(in the rows, 128 means zero)
Rotation paths and how fast each direction turns (degrees per step):
Each turn is a multiple of 5 degrees from 10 to 175, or 0.
Each row of a path follows its step; steps can be skipped.
Rotation 1:
step 0: [139 124 134 121 129 129 129 140 117 122 129 131 127 126 124 131 135 126
 129 126 133 134 125 120 120 126 123 120 116 132 121 123 122 132 122 127
 136 128 125 129 132 117 127 121 137 130 124 124 125 135 128 123 118 119
 129]
step 1: [131 119 125 133 133 127 133 146 128 121 118 132 126 136 127 128 137 131
 134 127 127 129 120 127 128 131 121 141 128 124 134 126 127 137 119 133
 129 128 137 127 123 127 139 129 133 132 125 129 131 130 134 126 117 122
 130]
step 5: [135 133 133 124 131 123 133 140 132 126 125 124 141 134 126 120 134 128
 133 128 130 126 129 129 123 122 119 123 121 125 117 124 129 117 126 133
 121 129 129 128 136 120 129 115 141 131 133 134 126 120 126 123 125 124
 127]
step 7: [139 135 132 124 136 125 134 127 120 132 126 121 130 132 127 128 124 127
 133 116 122 139 127 134 126 130 131 132 126 131 130 133 130 127 128 134
 122 135 115 128 129 128 132 128 117 116 129 129 124 123 116 121 121 122
 129]
step 10: [123 136 129 128 129 126 139 132 131 129 130 119 133 133 131 114 124 123
 133 132 123 131 127 132 129 129 117 131 115 122 124 132 125 126 132 124
 124 126 132 123 116 127 125 134 136 131 132 136 123 121 118 125 124 117
 133]
step 12: [124 129 133 116 134 123 138 128 128 126 120 129 129 134 134 134 126 134
 129 129 131 128 128 131 128 130 124 129 125 122 125 125 129 120 126 129
 120 124 114 125 129 132 139 137 124 117 136 121 120 137 126 123 115 130
 134]
step 14: [130 138 126 127 136 135 129 130 133 129 125 139 129 144 138 126 129 129
 134 137 134 134 128 128 127 129 125 123 130 128 122 124 125 123 131 129
 135 142 137 129 125 128 143 133 121 127 124 128 131 129 118 129 134 124
 130]
step 15: [132 128 128 131 125 126 147 124 125 126 136 130 129 139 135 118 128 126
 133 121 124 150 125 131 129 132 130 124 125 125 123 125 126 125 137 124
 129 132 130 131 123 131 126 134 120 128 131 126 122 129 127 122 129 126
 136]
step 16: [141 122 125 125 121 126 139 132 120 135 138 141 124 128 133 132 125 122
 131 130 131 135 132 122 118 128 132 121 128 128 123 126 128 124 124 124
 130 126 126 129 123 122 130 120 134 125 125 120 123 140 125 118 125 123
 128]
step 17: [130 130 123 122 132 125 136 141 131 120 124 134 130 133 135 131 128 136
 131 130 124 129 129 132 124 123 131 136 123 124 134 120 120 131 122 125
 128 125 125 133 121 131 136 128 132 137 121 118 127 143 127 126 115 124
 134]
step 18: [136 123 134 135 131 124 135 131 132 120 126 139 128 131 120 127 129 127
 137 126 132 135 135 135 124 126 124 131 116 127 128 124 124 134 131 124
 128 120 129 122 116 128 126 134 130 131 115 132 128 124 117 137 121 120
 126]
Speeds:
[127 127 128 127 128 126 125 126 128 127 131 129 125 128 129 128 128 130
 127 129 129 127 127 126 127 126 129 129 129 127 127 131 127 127 126 129
 130 130 128 129 127 125 132 127 131 129 126 128 129 128 127 128 129 128
 129] => 135
[129 129 129 129 130 129 128 128 127 128 128 129 128 128 128 122 130 126
 129 129 129 129 127 129 130 130 128 129 129 128 128 127 128 129 129 129
 125 128 129 129 127 129 129 130 131 129 128 128 130 126 129 130 131 125
 128] => 85
[127 129 129 127 127 131 128 126 129 128 128 129 126 130 133 129 129 126
 127 128 128 128 127 126 129 125 126 128 127 130 128 128 127 128 129 129
 126 127 126 126 126 131 127 129 128 127 129 130 130 130 128 125 129 127
 129] => 20
[129 128 128 126 128 129 127 129 128 127 128 129 128 128 128 127 125 125
 127 128 128 128 126 126 126 127 127 127 129 126 126 128 129 130 128 130
 129 128 130 127 129 129 126 125 129 127 130 128 129 132 125 132 129 128
 126] => 135
Rotation 2:
step 0: [134 129 127 127 131 135 129 125 135 123 129 131 119 131 129 127 131 125
 124 126 120 121 131 130 133 132 134 117 126 129 128 129 122 135 123 140
 127 122 121 139 124 133 128 116 130 123 128 128 119 123 126 133 129 130
 128]
step 4: [130 129 122 123 124 135 124 120 112 127 128 126 131 127 125 120 139 129
 134 127 120 130 126 130 121 130 130 121 130 126 125 122 128 124 125 121
 134 130 126 135 125 123 128 128 131 129 133 129 127 117 133 135 128 127
 136]
step 5: [128 133 133 130 125 130 132 132 128 122 123 130 132 124 124 130 127 137
 138 128 130 128 140 128 130 131 131 129 123 132 135 131 124 139 128 131
 129 131 134 121 124 125 129 133 133 123 112 128 121 122 121 132 122 126
 130]
step 6: [126 132 127 126 125 131 119 137 137 136 122 124 131 125 131 125 133 123
 122 125 135 123 130 126 126 129 127 123 133 130 134 123 133 127 124 123
 127 138 136 133 128 138 124 126 116 130 121 127 137 127 131 127 125 127
 122]
step 9: [130 127 127 119 132 135 128 123 129 127 120 132 128 115 129 131 132 128
 136 125 126 120 121 131 135 127 126 132 125 124 131 124 130 129 133 135
 126 127 137 136 127 122 136 117 126 136 123 127 133 120 123 122 130 129
 129]
step 10: [127 127 131 122 130 128 124 131 130 128 132 136 115 131 118 125 123 121
 124 135 124 124 135 127 115 131 123 126 122 136 143 125 124 132 129 124
 128 126 127 129 126 124 128 123 130 121 127 125 133 130 129 129 126 127
 120]
step 11: [132 124 129 131 126 127 127 124 121 121 124 129 123 131 130 120 126 121
 123 132 133 132 126 139 128 135 119 129 136 121 118 122 128 134 127 129
 122 134 132 123 129 130 127 128 121 128 124 138 124 126 137 136 126 131
 125]
step 15: [125 125 127 136 134 124 135 133 128 124 129 128 131 131 132 124 128 129
 129 129 130 130 133 125 130 130 133 132 121 126 124 121 129 133 118 116
 124 123 135 134 120 123 126 131 124 120 118 127 141 125 129 133 128 121
 123]
step 16: [121 120 127 127 120 131 127 135 129 136 132 126 131 120 129 126 125 127
 122 133 124 132 124 130 137 128 126 124 126 133 126 133 131 135 122 130
 123 130 124 130 130 135 124 118 124 134 127 127 116 114 127 130 132 125
 121]
step 17: [124 133 135 128 127 131 122 131 126 125 132 120 122 133 127 120 136 133
 133 119 126 128 126 121 130 126 119 124 127 128 127 132 125 123 121 137
 118 123 125 120 131 129 132 119 135 122 129 124 134 134 129 125 123 132
 125]
step 20: [129 131 124 125 132 132 129 114 128 128 130 130 116 130 125 116 129 118
 129 125 119 128 128 130 126 125 133 120 131 128 130 135 125 124 118 128
 125 127 132 129 130 132 120 132 126 133 117 128 129 123 134 132 131 123
 125]
Speeds:
[129 126 127 131 126 127 130 128 129 128 129 127 127 129 130 127 127 128
 129 127 127 129 126 124 129 127 127 129 131 126 129 130 129 129 127 128
 127 127 126 130 128 130 129 127 131 126 128 127 128 126 129 128 127 125
 128] => 20
[126 126 127 129 124 125 125 129 128 128 129 129 127 128 127 131 127 126
 128 129 131 125 127 128 129 128 132 128 131 128 128 128 128 130 127 127
 127 129 128 127 128 128 129 129 125 130 128 129 128 128 130 129 127 128
 128] => 145
[130 129 128 126 127 129 128 130 127 126 127 127 128 127 128 128 128 130
 130 128 128 125 130 129 125 126 129 128 129 130 127 131 127 128 126 128
 126 129 128 127 130 128 132 128 130 130 128 126 127 126 127 125 131 128
 128] => 90
Rotation 3:
step 1: [126 137 120 119 127 132 140 133 134 125 129 130 119 131 134 124 134 120
 131 132 127 126 126 125 133 127 118 127 125 126 128 132 121 125 123 139
 129 134 130 142 128 130 126 126 134 130 124 134 132 124 135 136 130 134
 124]
step 2: [129 124 119 129 123 124 131 134 127 130 129 122 137 135 131 137 121 132
 122 133 126 121 127 132 127 121 133 125 146 132 120 127 123 125 123 128
 129 124 114 127 118 134 127 130 125 124 126 131 131 128 127 135 127 130
 131]
step 3: [134 120 127 131 127 136 125 125 118 132 123 123 125 129 133 126 122 132
 123 121 129 127 123 121 131 124 128 119 116 134 134 130 126 124 125 117
 122 125 132 134 131 138 122 131 121 128 138 136 122 126 120 126 131 126
 129]
step 4: [121 130 115 132 128 131 128 123 140 130 137 130 115 135 128 125 128 124
 133 119 138 123 127 139 128 127 127 128 124 131 125 124 130 133 134 121
 134 128 135 121 127 135 131 131 133 134 125 127 126 129 129 124 130 128
 121]
step 6: [136 117 127 134 123 129 131 127 126 128 120 136 130 126 125 124 141 128
 127 122 131 123 127 122 118 127 131 133 129 131 132 130 133 116 128 124
 131 132 126 143 122 126 130 130 132 119 124 133 125 128 133 136 123 126
 124]
step 7: [126 120 128 122 117 123 123 123 128 131 118 132 121 125 132 134 127 119
 129 128 124 114 121 133 135 118 126 132 127 133 130 131 120 125 130 133
 121 127 128 124 133 133 125 124 131 134 124 127 138 132 133 124 129 128
 132]
step 8: [128 129 127 126 128 130 129 138 129 135 126 128 130 137 134 132 132 137
 131 123 132 128 121 128 125 133 131 124 125 127 132 121 130 124 128 132
 130 119 120 111 135 132 133 135 113 127 132 120 128 125 129 132 129 118
 129]
step 12: [130 126 132 129 122 134 126 134 122 124 112 132 123 127 134 134 128 131
 130 129 127 122 136 135 133 129 128 134 125 117 123 124 133 123 122 128
 123 137 134 130 122 121 137 134 132 133 135 123 123 125 133 126 125 119
 128]
step 14: [132 130 131 126 131 135 130 125 133 124 140 134 129 125 122 136 130 136
 124 140 124 124 128 113 126 136 125 123 126 131 118 129 124 131 126 125
 124 123 124 118 127 132 136 130 124 126 133 131 126 126 129 139 128 133
 122]
step 15: [128 137 122 127 123 128 122 125 126 124 131 124 123 126 124 134 111 127
 129 125 129 130 132 121 122 129 125 135 135 132 123 135 137 124 129 123
 132 127 131 140 126 124 121 128 127 134 141 128 126 123 134 118 127 127
 130]
step 18: [126 119 122 128 125 137 124 129 131 127 127 127 128 129 128 127 128 126
 126 129 123 122 130 125 126 130 126 132 137 123 120 127 121 127 129 126
 130 122 127 134 136 114 128 145 133 130 129 130 119 138 123 129 123 134
 137]
Speeds:
[128 128 125 126 130 128 125 129 127 129 126 126 129 126 128 130 128 126
 129 129 127 127 129 127 128 128 125 129 126 129 128 127 127 126 129 130
 128 129 125 129 128 130 131 128 127 129 126 126 126 129 130 131 125 128
 127] => 60
[127 129 129 128 129 129 128 127 129 127 126 127 126 132 128 128 127 129
 127 128 129 129 131 132 128 129 127 129 126 130 130 129 131 128 127 130
 127 130 128 128 131 130 130 129 127 129 129 127 130 127 128 128 126 127
 129] => 90
[129 127 129 129 129 128 127 126 129 129 130 126 128 129 129 129 129 129
 132 128 129 129 128 128 129 127 129 129 126 129 126 128 126 125 129 129
 127 130 129 129 129 127 127 128 130 132 125 130 129 128 130 126 131 128
 127] => 120
[126 128 129 130 128 127 128 130 128 130 124 126 130 127 129 128 128 126
 131 127 127 127 128 128 128 126 131 128 129 129 128 129 126 127 126 126
 127 129 129 128 128 130 132 128 127 129 131 128 129 127 127 126 129 128
 126] => 80
Rotation 4:
step 0: [120 122 132 123 132 124 131 126 118 131 126 134 132 129 125 123 124 129
 128 137 131 124 128 123 136 145 133 134 127 131 126 119 125 120 120 125
 119 127 123 133 131 118 121 129 127 136 122 127 129 124 132 118 124 131
 126]
step 1: [115 128 132 120 126 127 120 124 122 135 130 124 133 130 120 123 124 121
 133 134 128 127 126 130 127 137 133 130 128 134 126 116 130 125 124 133
 125 124 122 140 136 131 123 136 127 133 121 132 136 123 126 132 116 120
 130]
step 3: [124 125 134 121 131 134 126 135 129 117 130 130 134 132 118 125 126 127
 136 131 127 122 131 136 136 135 129 119 128 127 119 127 129 120 129 131
 129 126 122 126 131 120 130 130 113 135 117 128 129 120 128 124 132 126
 118]
step 4: [123 129 134 120 137 130 125 126 124 122 134 125 139 136 123 122 130 132
 130 129 130 134 123 134 138 136 124 127 127 133 125 113 126 132 132 130
 134 126 117 125 130 124 129 136 119 131 124 133 124 130 137 122 130 119
 130]
step 5: [127 136 128 128 132 121 129 131 119 129 132 128 143 129 120 121 134 124
 134 129 127 129 124 130 135 129 122 127 126 126 118 116 133 124 135 135
 124 118 115 131 135 117 132 133 136 126 131 126 132 131 133 130 127 126
 127]
step 8: [130 119 130 131 133 125 128 124 118 127 126 127 129 135 125 124 126 122
 139 139 130 133 125 126 129 138 121 130 136 136 120 120 126 127 142 124
 128 132 121 125 136 115 122 126 131 133 126 128 129 121 130 127 129 135
 131]
step 11: [135 125 136 125 124 125 130 128 132 113 125 132 135 129 125 132 136 120
 143 132 134 127 126 127 136 136 127 131 128 127 126 120 127 123 128 126
 128 131 123 138 128 119 123 120 123 136 130 126 136 122 132 130 135 123
 122]
step 13: [118 128 139 120 119 122 129 122 120 127 128 125 140 128 119 118 139 123
 127 129 124 135 127 123 129 129 127 125 134 129 125 121 127 129 127 127
 130 131 112 127 127 125 131 126 127 138 138 123 130 131 129 128 122 128
 128]
step 15: [120 121 139 125 122 125 131 125 126 125 124 129 132 130 133 133 128 128
 130 134 125 133 123 127 135 140 133 129 127 130 119 120 120 120 119 130
 129 120 131 122 126 119 125 130 121 134 123 131 139 126 133 124 116 125
 125]
step 17: [123 123 128 122 122 123 116 128 122 133 130 128 129 127 117 121 121 122
 134 132 130 124 134 130 130 138 132 127 132 134 127 119 134 129 124 128
 119 127 116 137 134 117 131 128 124 130 121 129 139 124 128 121 122 129
 130]
step 19: [124 135 128 122 131 132 132 124 123 115 138 129 134 131 124 128 127 119
 138 134 123 131 124 132 139 143 126 120 129 128 123 125 129 122 122 128
 129 127 120 127 134 120 131 131 118 134 122 129 126 125 131 129 136 125
 127]
Speeds:
[129 128 128 125 128 126 131 127 127 129 128 127 129 129 128 127 129 125
 127 132 127 127 129 129 126 128 128 130 130 130 129 129 129 130 129 128
 127 126 127 126 129 130 129 131 130 127 129 129 130 128 129 130 128 127
 130] => 95
[127 130 128 127 127 128 127 128 127 130 128 124 130 126 128 127 128 129
 128 127 130 128 129 127 130 129 125 128 127 127 128 128 127 129 126 127
 127 130 131 128 129 126 129 131 132 130 127 127 128 128 126 130 128 127
 128] => 85
[127 125 128 129 128 129 127 128 128 127 127 127 129 128 128 126 130 129
 129 127 128 125 130 129 125 128 129 131 127 128 127 129 126 126 127 127
 131 125 130 128 128 129 127 131 127 129 127 128 127 130 129 125 126 126
 128] => 125
[126 128 129 126 126 128 126 128 126 129 130 128 129 126 128 129 128 126
 127 128 129 127 128 128 129 129 129 126 127 129 131 128 127 129 127 129
 132 129 127 130 130 130 128 128 128 128 130 130 124 127 128 126 130 129
 128] => 115
[130 130 126 128 127 125 126 129 129 127 127 127 129 129 128 125 130 127
 128 127 126 126 127 129 128 130 128 128 128 126 129 127 131 128 129 128
 128 130 128 129 128 129 128 128 123 130 127 130 127 129 127 130 131 126
 127] => 45
Rotation 5:
step 0: [133 133 120 121 124 132 124 132 128 126 130 131 131 130 130 119 115 125
 125 128 136 120 125 138 123 129 136 133 127 128 134 124 128 122 119 132
 141 125 125 127 127 130 129 128 118 128 131 134 123 141 126 133 135 123
 133]
step 1: [119 133 130 122 134 124 123 128 130 131 125 131 133 127 121 116 132 131
 126 124 136 128 126 134 137 131 125 135 129 130 127 132 112 124 141 133
 128 129 131 132 134 124 121 130 133 127 132 124 125 135 125 121 135 136
 124]
step 2: [118 128 135 118 123 139 122 125 131 126 122 124 144 127 129 125 130 121
 123 131 127 129 126 131 128 126 124 118 129 125 136 133 133 132 123 125
 138 130 122 119 126 125 128 126 132 117 131 125 135 132 131 123 129 129
 124]
step 7: [128 129 127 118 131 119 116 131 134 126 136 126 130 129 127 138 132 136
 118 133 125 134 119 123 131 133 119 121 120 122 131 122 138 127 132 127
 134 132 124 130 126 122 124 130 123 130 121 121 129 129 130 123 130 124
 122]
step 9: [129 116 130 131 138 128 115 122 131 128 133 132 129 129 131 130 133 132
 129 115 123 131 124 137 120 129 126 129 132 130 122 117 125 129 125 128
 120 115 126 126 121 117 127 134 127 128 128 127 127 130 135 124 123 128
 128]
step 10: [125 135 129 126 129 119 136 118 125 124 123 119 127 129 130 125 127 132
 129 128 125 131 128 132 110 123 135 121 125 133 131 135 125 124 129 128
 119 128 126 122 131 123 128 130 129 128 111 133 133 121 126 120 127 123
 128]
step 11: [136 119 126 123 119 125 126 121 127 126 129 140 119 130 123 122 123 137
 128 122 125 124 134 129 125 128 134 136 128 122 128 123 130 126 126 132
 129 132 118 117 134 130 133 131 127 122 125 123 128 131 124 130 119 115
 126]
step 12: [126 140 127 127 133 118 125 115 124 130 135 134 128 124 127 126 125 127
 120 124 132 122 129 119 127 139 119 134 125 125 126 132 123 128 124 133
 129 126 132 138 129 127 129 130 128 124 118 117 133 124 117 127 128 129
 129]
step 14: [126 134 123 132 124 135 126 126 128 126 129 133 118 121 135 133 133 123
 131 126 124 131 134 123 126 135 122 128 126 130 122 125 127 140 123 132
 119 121 124 123 125 120 139 120 129 135 129 132 141 129 128 129 125 135
 119]
step 16: [132 129 120 117 123 124 129 130 123 131 127 126 118 137 132 129 129 117
 134 132 126 129 134 138 124 131 128 145 132 133 125 130 133 129 129 126
 127 128 131 130 124 129 127 116 118 132 127 126 124 128 124 135 128 118
 124]
step 18: [125 138 122 115 128 130 121 125 123 131 125 124 132 133 127 122 139 123
 129 128 114 134 129 123 130 119 120 130 127 125 134 125 131 123 134 128
 131 134 130 124 127 131 128 134 131 132 127 120 128 123 135 137 137 134
 121]
Speeds:
[127 126 123 129 129 127 129 127 128 129 125 125 127 127 127 129 129 129
 128 127 127 129 128 129 127 129 127 126 130 129 127 130 128 129 126 126
 130 130 127 127 126 126 128 129 131 127 129 129 129 129 128 127 129 129
 127] => 95
[131 128 127 126 127 125 130 128 128 130 127 126 126 127 128 125 128 130
 127 130 128 126 126 128 128 127 127 129 127 129 129 127 126 127 127 128
 130 126 125 129 130 130 126 128 128 127 128 127 127 128 125 130 128 129
 126] => 65
[128 129 126 127 129 130 124 127 127 127 127 128 129 129 127 125 128 129
 130 123 128 130 126 130 127 125 129 128 127 128 128 129 126 125 127 126
 128 128 127 127 128 128 126 129 127 129 128 127 129 128 128 127 130 127
 128] => 40
